There are 2 hidden groupings, and every row belongs to one group of each. Only the weakest grouping, the one that moves the rows least, is given. Groups are numbered from 0 in the order they first appear among the rows asked about.
Here is the table:
{1.7, 1.7, -0.9, 0.8, 0.9, -1.7, -1.2, 0.3}
{1.7, 1.7, -0.9, 0.9, 0.9, -1.2, -1.2, -0.3}
{-0.9, -1.3, 0.1, -0.8, -0.8, 0.9, 2.0, 0.3}
{-0.7, -1.9, 0.1, -0.7, -0.7, 0.9, 1.4, 1.0}
{-0.3, -1.7, -0.2, -0.9, -0.6, 1.0, 1.6, 0.4}
{1.4, 1.3, -0.5, 0.5, 0.9, -1.1, -1.1, 0.0}
{-0.9, -1.6, 0.6, -0.7, -1.1, 1.0, 1.5, 0.9}
{1.3, 1.5, -0.6, 0.4, 0.8, -1.7, -0.6, -0.3}
{-1.6, -0.5, 1.1, -0.3, -0.7, 1.2, -0.1, -0.9}
{-0.9, -1.5, 0.4, -0.7, -0.5, 1.1, 1.1, 0.6}
{1.1, 1.4, -0.7, 0.9, 1.2, -1.4, -1.3, 0.3}
{0.8, 1.9, -0.7, 0.8, 0.7, -1.4, -1.1, -0.1}
{0.9, 1.9, -0.9, 0.7, 0.4, -1.3, -1.2, 0.2}
{-1.9, -0.4, 1.2, -0.3, -0.7, 1.6, 0.2, -1.1}
{-1.8, -0.5, 0.9, -0.8, -0.1, 1.0, -0.5, -1.3}
{-1.1, -0.4, 0.9, -0.2, -0.5, 1.2, 0.1, -1.4}
{1.5, 1.4, -0.7, 0.5, 0.7, -1.1, -1.2, 0.1}
{-0.6, -2.4, 0.6, -0.6, -0.9, 1.0, 1.3, 0.9}
{1.4, 1.6, -0.3, 0.7, 1.2, -1.3, -1.3, 0.1}
{-1.3, -2.0, 0.4, -0.3, -1.0, 1.2, 1.5, 0.1}
Rows drawn again from the table, each followed by its group:
{0.8, 1.9, -0.7, 0.8, 0.7, -1.4, -1.1, -0.1} 0
{1.4, 1.6, -0.3, 0.7, 1.2, -1.3, -1.3, 0.1} 0
{0.9, 1.9, -0.9, 0.7, 0.4, -1.3, -1.2, 0.2} 0
{-0.6, -2.4, 0.6, -0.6, -0.9, 1.0, 1.3, 0.9} 1
{1.4, 1.3, -0.5, 0.5, 0.9, -1.1, -1.1, 0.0} 0
{-1.9, -0.4, 1.2, -0.3, -0.7, 1.6, 0.2, -1.1} 0
{-0.3, -1.7, -0.2, -0.9, -0.6, 1.0, 1.6, 0.4} 1
{1.5, 1.4, -0.7, 0.5, 0.7, -1.1, -1.2, 0.1} 0
{-0.9, -1.3, 0.1, -0.8, -0.8, 0.9, 2.0, 0.3} 1
{-1.6, -0.5, 1.1, -0.3, -0.7, 1.2, -0.1, -0.9} 0
{1.7, 1.7, -0.9, 0.8, 0.9, -1.7, -1.2, 0.3} 0
{1.7, 1.7, -0.9, 0.9, 0.9, -1.2, -1.2, -0.3} 0
{-0.9, -1.6, 0.6, -0.7, -1.1, 1.0, 1.5, 0.9} 1
{-0.7, -1.9, 0.1, -0.7, -0.7, 0.9, 1.4, 1.0} 1
{1.1, 1.4, -0.7, 0.9, 1.2, -1.4, -1.3, 0.3} 0
{-1.1, -0.4, 0.9, -0.2, -0.5, 1.2, 0.1, -1.4} 0
{-0.9, -1.5, 0.4, -0.7, -0.5, 1.1, 1.1, 0.6} 1
{-1.3, -2.0, 0.4, -0.3, -1.0, 1.2, 1.5, 0.1} 1
{-1.8, -0.5, 0.9, -0.8, -0.1, 1.0, -0.5, -1.3} 0
{1.3, 1.5, -0.6, 0.4, 0.8, -1.7, -0.6, -0.3} 0
